In the data rows, 128 means zero.
What is the hidden score of each row? Scores go from 0 to 40, and 20 is about the middle. The score is a weighted sum of the row's numbers plus the product of two more (or one squared), each taken from its middle value.
[107 150 141 133  74 132 138  88  96 138  89 126 159 130 110  83 143 146 157 148 167 176] >> 24
[140 127 129 116 144 131 123 135 123 135 135 124 124 131 132 133 122 124 117 120 132 117] >> 18
[113 134 105 154 133 117 153 151 152 101 160 113 109 111 136 158 140 107 137 134  95 134] >> 19
[126 143 102 131 145 128 108 133 145 124 136 119 106 153 161 147 138 113  96 147 103  95] >> 13
[ 87 162 110 137  60 120 111 109 123 135  68  99 137 179 153  91 148 118 122 158 167 154] >> 24
[159 118 156  88 131 139 108 110  93 167 103 144 148 140 113  92 114 164 119 118 168 115] >> 25
[143  88 127 119 152 145 136 152 144 135 145 148 117 119 120 141 123 143 139 108 122 123] >> 21
[157 117 151 109 171 136 136 112  99 146 159 146 155 116 111 122 110 144 160 113 127 121] >> 25
[134 106 132 134 142 120 140 144 142 119 146 134 121 105 113 137 129 134 147 114 116 132] >> 20
[136 110 162 115 113 134 132 111 105 141 105 140 158 117  93  97 115 150 156 108 160 157] >> 22
[156 106 140 103 171 120 115 121 118 147 175 138 140 158 120 125 137 175 164 118 116 102] >> 24
[138 117 137 118 133 128 129 131 123 135 130 133 129 122 119 123 126 140 134 119 135 125] >> 21
[152  95 165 113 135 132 132 128 119 135 119 151 148  98  85 108 110 151 158  99 149 149] >> 17
[135 121 131 123 124 122 130 141 134 122 119 135 114 119 124 129 117 132 110 122 138 121] >> 19
[124 101 145 146 122  98 140 153 154  98 129 129 124 101  99 126 130 128 162 104 127 150] >> 21
[123 154 112 151 133  99 124 153 156  90 135 109  95 117 147 152 129  89  91 138 103 109] >> 17
[161 172 211 103 134 164  99  53  74 119  98 156 160  74 118  93  56  82  70 144 171 113] >> 19
[132 120 127 131 139 122 136 140 133 124 145 132 122 116 123 135 129 133 134 121 122 124] >> 23
[ 96 117  90 148 105 172 152 143 153 132 119 139 116 130 147 146 135 119 141 131 125 161] >> 23
[124 163 131 130 129 150 138 109  95 140 125 129 134 103 131 136 113 110 100 143 132 136] >> 17
[146  95 162 117 135 130 139 130 123 129 124 148 148  99  86 113 110 144 159  94 145 150] >> 21
[132  96 144 135 138 117 145 140 141 116 145 136 134 100  97 133 125 135 167 100 117 145] >> 15
[102 132 114 166 100  96 163 133 148  75 147 123 115 103 112 125 165 142 174 146 109 156] >> 29
[142 117 131 120 146 122 132 142 130 127 145 129 120 122 123 136 128 136 131 119 124 118] >> 19
[118 149 105 130 132 151 118 124 129 143 124 113 129 150 161 141 121  92 109 140 125 125] >> 12
[110 118  81 149 122 153 140 146 161 127 135 134 103 136 161 163 138 111 114 143 100 123] >> 7
[129 123 148 117 117 137 128 108 111 146 114 135 155 127 110 104 123 145 149 119 148 145] >> 22
[115  94 111 158 123  89 130 201 201  67 127 117  70 108 126 165 134 103 101 103  97 123] >> 14
[133 147 136 137 156 146 146 105 104 127 168 139 141  87 120 148 120 122 134 138  99 126] >> 24
[123 134  99 150 151 113 137 158 158  99 168 113  98 125 150 171 141 103 116 133  86 108] >> 13
[148 128 133  99 156 135 107 124 108 152 141 122 134 151 132 121 131 138 120 122 138 104] >> 20
[131 128 128 120 132 127 130 133 124 134 134 127 127 127 128 127 127 134 126 126 132 123] >> 24
[112 140 109 150 116 121 144 142 145 110 134 117 112 120 141 146 133 109 120 134 116 134] >> 19
[120  90  90 128 125 142 124 167 172 131 106 145 109 147 152 139 128 113 118 124 124 114] >> 5
[119 125 147 130 100 134 143 110 115 133 106 132 155 115 105 106 124 138 157 121 147 164] >> 20
[136 131 150 107  86 121 112 101 100 143  75 149 139 136 119  77 120 166 107 150 173 117] >> 31
[146 109 161 103 124 137 120 106 102 156 104 147 158 125 100  91 116 162 148 111 161 140] >> 26
[126 138 136 117 120 135 122 108 107 150 120 129 143 140 127 105 134 145 133 136 144 130] >> 28
[141 126 132 107 126 136 110 126 118 147 108 128 127 147 134 116 122 135 107 124 152 117] >> 18
[123 127 148 107 127 211 130  59  68 181 110 162 145 119 114 121 139 189 107 158 136 130] >> 17
[142 110 155 130 128 112 141 125 121 106 132 153 133  83  92 122 116 151 141 130 125 132] >> 26
[162 116 128  99 177 125 106 140 124 140 158 125 119 150 134 141 127 138 111 113 117  87] >> 16
[127 112 151 128 113 130 139 121 121 129 113 139 150 106  97 111 121 139 159 112 145 162] >> 18
[110 148 116 145 110 129 143 118 124 126 129 122 129 118 133 129 135 122 134 146 125 141] >> 22
[122 147 120 109 117 150 106 108 106 157 106 114 139 166 148 109 132 125 112 140 153 127] >> 21
[133 119 128 128 139 121 138 141 133 122 145 130 121 116 122 137 128 132 135 124 120 124] >> 19
[113 146 113 141 121 129 139 125 128 126 138 116 126 128 139 135 141 117 130 140 120 136] >> 20
[119 132 108 143 141 124 138 147 143 114 158 113 112 125 140 155 141 108 132 126 104 125] >> 19
[125 133 162 101  84 163 123  71  75 173  72 143 175 138 104  73 117 162 139 130 184 164] >> 25
[139  94 153 127 137 117 144 141 136 119 138 141 139  98  92 127 119 140 164  97 127 148] >> 15
[ 93 167 107 155  94 135 145 109 120 128 123 113 135 124 143 126 143 112 134 159 126 153] >> 25
[136 140 122 116 136 132 119 125 115 142 133 120 127 148 142 130 132 126 110 135 132 113] >> 15
[173  75 181 102 161  97 129 143 122 119 145 146 143  99  71 117 107 159 161  78 135 125] >> 22
[152 112 134  97 169 118 102 146 131 137 151 110 131 166 132 125 127 130 140 100 132 107] >> 24
[132 121 148 136 113  83 141 129 123 100 142 127 137 108  92 108 143 154 167 127 124 143] >> 28
[169 105 154  86 152 130 108 128 103 155 122 143 136 137 112 108 113 161 118 109 155 105] >> 20
[140  79 146 139 153 112 148 160 154 105 152 145 122  83  91 145 119 137 168  91 111 141] >> 15
[124 128  98 130 156 112 129 143 143 121 186 114 124 161 150 148 154 130 160 129  93 113] >> 23
[111 157 116 125 109 147 123 104 107 149 119 116 142 151 145 113 141 124 126 148 142 138] >> 24
[119 118 146 136 106 129 146 119 124 122 115 134 149 108 101 113 125 132 162 114 142 165] >> 20
[ 81 166 132 147  54 148 146  81  99 139  79 118 167 127 123  93 133 119 151 152 164 195] >> 20
[122 148 108 133 130 127 123 130 131 126 134 116 113 144 153 142 136 114 103 145 116 109] >> 15
[139  93 104 152 181  97 145 199 194  74 193 125  74  99 133 196 133 102 126 106  65  95] >> 10
[155 113 152 108 136 123 126 125 112 139 119 146 133 114 107 111 112 155 123 119 146 117] >> 23
[103 128 134 153  97 126 155 124 132 112 121 125 144 104 109 126 132 119 166 122 131 176] >> 16
[136 111 134 117 118 112 121 148 138 122 114 131 107 135 121 123 129 146 109 120 140 116] >> 20
[110 157 133 140  86 134 137  92 101 135  98 134 147 114 122 103 127 137 130 158 147 152] >> 26
[131 133 147 137 119 112 144 108 109 117 140 137 145 102  97 116 138 153 158 140 120 147] >> 28
[124 133 111 137 133 118 137 146 142 116 145 120 111 128 141 148 133 116 120 130 113 119] >> 17
[ 96 151 130 159 100 134 161 105 118 114 143 120 144 103 117 140 142 123 150 144 106 167] >> 16
[129 121 141 120 124 134 126 114 117 142 122 136 144 123 114 111 127 142 145 122 142 138] >> 22
[121 143  95 144 146 123 116 142 155 112 145 117  99 146 163 159 142 107  99 148  90  95] >> 13
[135 109 132 123 138 138 133 135 131 135 134 139 129 119 119 126 127 141 141 119 132 128] >> 23
[117 106 100 139 123 133 135 157 160 124 135 128 106 136 144 154 137 122 123 129 110 124] >> 18
[140 113 150 113 120 135 124 118 114 146 104 146 143 117 105 100 117 153 138 117 156 138] >> 24
[131 147 110 107 131 157  94 111 119 166 101 113 134 184 165 121 126 113  96 138 143 109] >> 10
[123 110 147 134 118 124 149 129 130 117 129 134 145 101  98 123 123 133 166 107 133 160] >> 17
[107 144 110 143 127 134 135 129 132 124 144 112 127 132 141 137 143 110 138 136 116 139] >> 26
[121 111 118 128 144 138 135 134 137 134 165 128 119 144 132 146 151 151 144 126 101 122] >> 30
[105 154 115 146  99 129 143 116 120 125 120 120 130 119 136 126 133 120 126 150 129 143] >> 22
[130 132 120 128 128 126 133 135 128 126 133 125 118 129 136 137 127 122 116 131 126 123] >> 15
[113 137 147 134  85 138 133  97 106 138  88 136 157 115 107  92 125 136 146 134 164 172] >> 24
[118 122 121 145 110 123 146 145 149 107 113 134 130  99 126 133 103  93 139 115 137 155] >> 15
[113 143 138 146  83  99 138 110 119  96 105 141 131  99 110 103 132 140 130 164 141 140] >> 30
[ 90 164 139 137  54 152 138  74  89 148  68 122 173 133 121  80 130 127 147 149 176 189] >> 26
[114 148 116 138 112 131 138 124 124 128 128 117 127 129 139 129 136 120 125 142 129 137] >> 23
[ 88 146  94 185 122 113 170 148 162  83 173 113 110  92 137 171 152  95 157 147  74 152] >> 20
[167  88 185  84 130 134 115 108  93 159  96 156 163 123  79  82 105 175 152  91 178 140] >> 25
[140  96 125 134 145 104 144 169 162  98 154 138  98 100 119 158 122 130 127 111 105 114] >> 14
[117 144 104 112 126 153 103 115 119 159 117 108 135 186 164 119 140 116 118 137 140 121] >> 21
[130 144 115 121 135 128 117 128 124 134 131 121 117 148 150 136 132 121 100 142 123 107] >> 14
[119 140 146 105 123 177 104 111 111 154  72 113 158 137 138 111  79  84 100  94 161 155] >> 21
[163  96 183  81 122 138 111 101  83 167  88 155 170 127  82  76 102 174 146  97 185 144] >> 29
[156  92 173 100 131 129 128 121 109 143 110 149 154 114  83  97 109 160 156  94 162 146] >> 19
[144 119 110 126 173 119 107 153 158 117 156 126  96 141 149 160 132 116  99 125  91  80] >> 11
[119 117 141 147 108  92 139 144 148  97 121 124 137 107 106 113 120 117 167 112 138 157] >> 24
[147 128 162  83 119 141 100  80  73 179 106 137 171 173 117  72 129 186 143 133 172 121] >> 30
[136 127 105 132 161 120 111 150 157 113 151 125  97 143 156 160 135 115  98 137  92  83] >> 12
[114 152  98 119 137 191 155  93  91 169 160 139 125 137 155 163 144 153 108 159  97 121] >> 11
[127 146 101 131 140 130 108 130 142 126 132 120 107 153 163 145 139 114  92 150 106  94] >> 14
[149 112 110 126 173  92 110 163 161 101 173 121  95 149 146 163 141 126 117 127  85  77] >> 9
[137 117 166 109 102 141 127  98  94 152  90 142 166 126  95  85 115 155 151 111 172 159] >> 29
[107 165  97 145 115 131 129 125 132 120 133 108 116 145 162 142 143 103 103 156 113 122] >> 18
[125 134 109 137 147 123 136 146 139 117 161 115 113 127 139 152 138 114 127 131 106 119] >> 19
[111 134 107 141 110 137 119 143 156 117 102 119 105 135 150 135 128 103  96 133 132 129] >> 20
[151 117 131 124 150 125 118 156 151 111 114 138 116 103 129 140  92  98 100 107 133 113] >> 25
[ 90 160 121 148  81 143 141  94 113 136 102 120 151 126 132 105 141 121 146 152 143 168] >> 25
[152 100 150 108 159 133 133 125 116 145 153 146 145 130 108 124 122 159 163 110 126 121] >> 16
[148 116 178  82 103 148 107  81  73 181  73 147 178 143  94  61 109 173 142 113 194 147] >> 27
[107 155  87 151 131 126 121 134 153 110 139 113 101 147 170 158 146  98  95 160  91 103] >> 12
[127 138 127 125 124 132 127 123 118 136 126 124 129 132 133 122 129 131 124 134 137 128] >> 25
[146 119 146 119 147 123 131 119 112 136 146 137 142 118 110 120 127 153 149 120 125 123] >> 26
[128 138 159 113  84 145 126  82  81 144  74 152 156 111 100  79 117 163 121 154 175 149] >> 34
[ 96 147 134 150  83 128 147 106 118 123 108 122 151 112 115 111 136 120 155 137 141 176] >> 20
[118 121 149 130 100 133 142 113 116 131 108 134 154 112 101 106 122 136 158 117 150 168] >> 19
[165 116 188 103 141  92 114 116  97 122 123 130 154 112  79  94 112 150 144 100 151 130] >> 37
[ 89 136 124 167  90 126 166 125 138 103 126 119 140  99 114 132 137 108 169 129 120 184] >> 16
[113 124  96 167 150 104 160 174 173  81 184 113  90 100 139 184 145  95 141 126  72 124] >> 18
[ 93 159 115 146  88 133 129 120 124 120 108 114  97 131 142 136 150 129  80 158 126 132] >> 30
[121 124 127 144 116 112 144 149 147  98 128 137 107  95 122 143 117 117 112 126 121 129] >> 18
[125 132  96 144 159 116 119 155 165 104 158 119  91 138 160 169 140 106 103 138  81  89] >> 12
[139 145 115 113 143 145  93 118 125 149 112 122 121 162 159 130 123 118  85 140 127  94] >> 16
[ 94 134 105 161  87 123 154 130 155  96 118 131 113 113 138 133 142 124 139 156 119 145] >> 20
[135 107 152 133 136 145 146 126 133 118 123 145 147  79  96 122  98 114 155  92 137 162] >> 28
[129 158 115 119 120 137 108 112 115 145 114 120 127 161 156 122 135 123  93 150 137 107] >> 20
[116 131 150 122  95 137 137  98 102 145  98 132 162 126 107  94 127 142 154 128 159 163] >> 19
